[[  5   3 -11  10   6  26  22]
 [ 35   2  17  13   5  25  16]
 [  1   0 -12   6   4  21  16]
 [ -2  -2  15 -11  -1 -26 -17]
 [-25   1  -2 -15  -4 -34 -15]
 [-21   2  -7  -8  -2 -19  -9]
 [-23  -2 -11  -5  -4 -11 -19]
 [-14  -2 -24   5  -2  16   6]
 [ -6  -4 -22   6   6  24  11]]
->
[[-25   1  -2 -15  -4 -34 -15]
 [-23  -2 -11  -5  -4 -11 -19]
 [-21   2  -7  -8  -2 -19  -9]
 [-14  -2 -24   5  -2  16   6]
 [ -6  -4 -22   6   6  24  11]
 [ -2  -2  15 -11  -1 -26 -17]
 [  1   0 -12   6   4  21  16]
 [  5   3 -11  10   6  26  22]
 [ 35   2  17  13   5  25  16]]

[[ -5   5 -12  -6 -10  17  -1  13 -27  -9   6  -9  -7]
 [  4  -2   8   9   7 -16   1  -4  27  10  -4  11   5]
 [ -7  13   5  -5  -3  -1   4  -1  -5   9   3  15 -12]
 [ -2  -3   2  10   5   6  12   5   8 -10   7   5  -8]
 [ -4   4  -1 -12  -5  -9 -13  -2  -5  12  -9   0   3]
 [ -3   4  -2  -7  -4   9  -1   1 -16  -2   3  -3  -4]
 [ -6  18   9   1  -4  -8  11  -7   5  13   6  27 -20]]
->
[[ -7  13   5  -5  -3  -1   4  -1  -5   9   3  15 -12]
 [ -6  18   9   1  -4  -8  11  -7   5  13   6  27 -20]
 [ -5   5 -12  -6 -10  17  -1  13 -27  -9   6  -9  -7]
 [ -4   4  -1 -12  -5  -9 -13  -2  -5  12  -9   0   3]
 [ -3   4  -2  -7  -4   9  -1   1 -16  -2   3  -3  -4]
 [ -2  -3   2  10   5   6  12   5   8 -10   7   5  -8]
 [  4  -2   8   9   7 -16   1  -4  27  10  -4  11   5]]

[[ -8  20   3]
 [  9  -2   7]
 [  7  -4   6]
 [ 14  -4   4]
 [ 21   0   6]
 [ -5  -1   1]
 [-15 -17 -13]
 [-17  -2  12]
 [-13  28  20]
 [  4  -6 -17]
 [ 15  11   7]]
->
[[-17  -2  12]
 [-15 -17 -13]
 [-13  28  20]
 [ -8  20   3]
 [ -5  -1   1]
 [  4  -6 -17]
 [  7  -4   6]
 [  9  -2   7]
 [ 14  -4   4]
 [ 15  11   7]
 [ 21   0   6]]

[[  4  12   2   1]
 [-20  -7  34   3]
 [-28 -13 -11 -32]
 [  3  -7  -7  23]
 [ 32   1  17  16]
 [ -5  -7   7 -14]
 [ 27   2 -10  -7]
 [ -8   2  12 -18]]
->
[[-28 -13 -11 -32]
 [-20  -7  34   3]
 [ -8   2  12 -18]
 [ -5  -7   7 -14]
 [  3  -7  -7  23]
 [  4  12   2   1]
 [ 27   2 -10  -7]
 [ 32   1  17  16]]

[[ -4   9 -21   7 -17 -28]
 [  2   1  -4  -7  -5  -4]
 [ -3   8 -19   0 -16 -24]
 [  3  28   1   3 -22  17]
 [ -2  18 -13   8 -12  14]]
->
[[ -4   9 -21   7 -17 -28]
 [ -3   8 -19   0 -16 -24]
 [ -2  18 -13   8 -12  14]
 [  2   1  -4  -7  -5  -4]
 [  3  28   1   3 -22  17]]

[[  2   3   0   3  -1  -1  10  -3   0   7  -5   0  -4  -8   3]
 [  5  -4  -6  -1 -11   4  11 -17   4   9 -23 -28 -16  -4   8]
 [  0   7   3   6   0   0   7   2   1   6   7  14   5  -4   0]]
->
[[  0   7   3   6   0   0   7   2   1   6   7  14   5  -4   0]
 [  2   3   0   3  -1  -1  10  -3   0   7  -5   0  -4  -8   3]
 [  5  -4  -6  -1 -11   4  11 -17   4   9 -23 -28 -16  -4   8]]
---
[[-18 -29  23 -35  30 -23  -6   6]
 [-24  35 -34  15   3  12   8 -12]
 [ 15  10 -29  -2  30  11  30 -25]
 [  6   9  -3  -7  11 -26  34   3]
 [ 30  32  -3   4  32  -1  25  20]]
->
[[  6  -6 -23  30 -35  23 -29 -18]
 [-12   8  12   3  15 -34  35 -24]
 [-25  30  11  30  -2 -29  10  15]
 [  3  34 -26  11  -7  -3   9   6]
 [ 20  25  -1  32   4  -3  32  30]]

[[-15  -4]
 [ 30 -16]
 [-12   1]
 [  5 -13]]
->
[[ -4 -15]
 [-16  30]
 [  1 -12]
 [-13   5]]

[[ -8   0   5  -3  -1  -7  -3   1 -10  -8  -1  -2   6   1  14  -4]
 [  0   0   0   0   0   0   0   0   0   0   0   0   0   0   0   0]
 [  0   0   0   0   0   0   0   0   0   0   0   0   0   0   0   0]
 [  6  -3   0   6  32  -5  -8   2  -5  12   5   5 -10   1  -5  11]
 [  6   4  15   7   0   7   6 -14   7  -4   1   5  -5 -24  -5  -1]]
->
[[ -4  14   1   6  -2  -1  -8 -10   1  -3  -7  -1  -3   5   0  -8]
 [  0   0   0   0   0   0   0   0   0   0   0   0   0   0   0   0]
 [  0   0   0   0   0   0   0   0   0   0   0   0   0   0   0   0]
 [ 11  -5   1 -10   5   5  12  -5   2  -8  -5  32   6   0  -3   6]
 [ -1  -5 -24  -5   5   1  -4   7 -14   6   7   0   7  15   4   6]]

[[  8  -7  11 -22  -7  -5  -2  24 -12 -14 -10]
 [ 27   4  21   2  -3  16 -11  -8   2   5  -9]]
->
[[-10 -14 -12  24  -2  -5  -7 -22  11  -7   8]
 [ -9   5   2  -8 -11  16  -3   2  21   4  27]]

[[ 15   8  24 -15 -25   7  27 -11   0 -28]
 [ -1   6 -11   3   1 -18 -12  -8 -20 -15]
 [  4  -8  27  -4 -31   7  25  16  11  -7]
 [ -1   8  -5 -10  -4 -31 -18 -14  -1  -2]
 [-14  -1  19  -4 -27  11  16  21  18  -3]]
->
[[-28   0 -11  27   7 -25 -15  24   8  15]
 [-15 -20  -8 -12 -18   1   3 -11   6  -1]
 [ -7  11  16  25   7 -31  -4  27  -8   4]
 [ -2  -1 -14 -18 -31  -4 -10  -5   8  -1]
 [ -3  18  21  16  11 -27  -4  19  -1 -14]]

[[  0 -20  22 -15   1  19 -18   5  -1]
 [  0 -23 -17  10  22   2 -21 -13  16]
 [  0 -24  10  15 -21   1  24  -9 -12]
 [  0 -22  20  -6 -12  25 -10  -7   7]
 [  0 -24  -8  21   9 -20 -10  22  16]
 [  0 -21  22 -12  -3  22 -17   2   2]
 [  0 -24  13  10 -23  12  18 -17  -3]
 [  0 -12  16 -19  25 -17   7  -5  -2]
 [  0  21  -8 -14   5  -1   5   7 -14]]
->
[[ -1   5 -18  19   1 -15  22 -20   0]
 [ 16 -13 -21   2  22  10 -17 -23   0]
 [-12  -9  24   1 -21  15  10 -24   0]
 [  7  -7 -10  25 -12  -6  20 -22   0]
 [ 16  22 -10 -20   9  21  -8 -24   0]
 [  2   2 -17  22  -3 -12  22 -21   0]
 [ -3 -17  18  12 -23  10  13 -24   0]
 [ -2  -5   7 -17  25 -19  16 -12   0]
 [-14   7   5  -1   5 -14  -8  21   0]]

[[ -6  17  -9 -20 -12   3  10   6   5   5]
 [ 11   0 -10  11   7   5   5  -1 -10  -8]
 [ -3  24 -32 -16 -11  14   7  -1  13  20]]
->
[[  5   5   6  10   3 -12 -20  -9  17  -6]
 [ -8 -10  -1   5   5   7  11 -10   0  11]
 [ 20  13  -1   7  14 -11 -16 -32  24  -3]]

[[  5  -8  18   9 -17  24   6  -9]
 [  7 -26  10 -32  -2  14  11  -2]
 [  7 -21  12 -18  -5  18  13   4]
 [  7 -12  16   5 -12  23  12   4]
 [  4  -9  18   4 -17  23   3 -16]
 [  1   7   2  16  -1   3   1  10]
 [ -3  -6  -9 -26   8 -11  -2  -5]
 [ -5  -6  -9 -30   3 -11  -8 -21]
 [ -2   2  -7 -10   8 -10  -4   1]
 [ -2  -4  -7 -19  11 -10   1   7]
 [ -1 -11  -7 -29  10  -8   3   4]]
->
[[ -9   6  24 -17   9  18  -8   5]
 [ -2  11  14  -2 -32  10 -26   7]
 [  4  13  18  -5 -18  12 -21   7]
 [  4  12  23 -12   5  16 -12   7]
 [-16   3  23 -17   4  18  -9   4]
 [ 10   1   3  -1  16   2   7   1]
 [ -5  -2 -11   8 -26  -9  -6  -3]
 [-21  -8 -11   3 -30  -9  -6  -5]
 [  1  -4 -10   8 -10  -7   2  -2]
 [  7   1 -10  11 -19  -7  -4  -2]
 [  4   3  -8  10 -29  -7 -11  -1]]

[[-19  -5 -16  -3  -1]
 [ -9 -11 -10  -8   6]
 [ 21   3  22  -7  -9]
 [ 28  13  27   0 -11]]
->
[[ -1  -3 -16  -5 -19]
 [  6  -8 -10 -11  -9]
 [ -9  -7  22   3  21]
 [-11   0  27  13  28]]
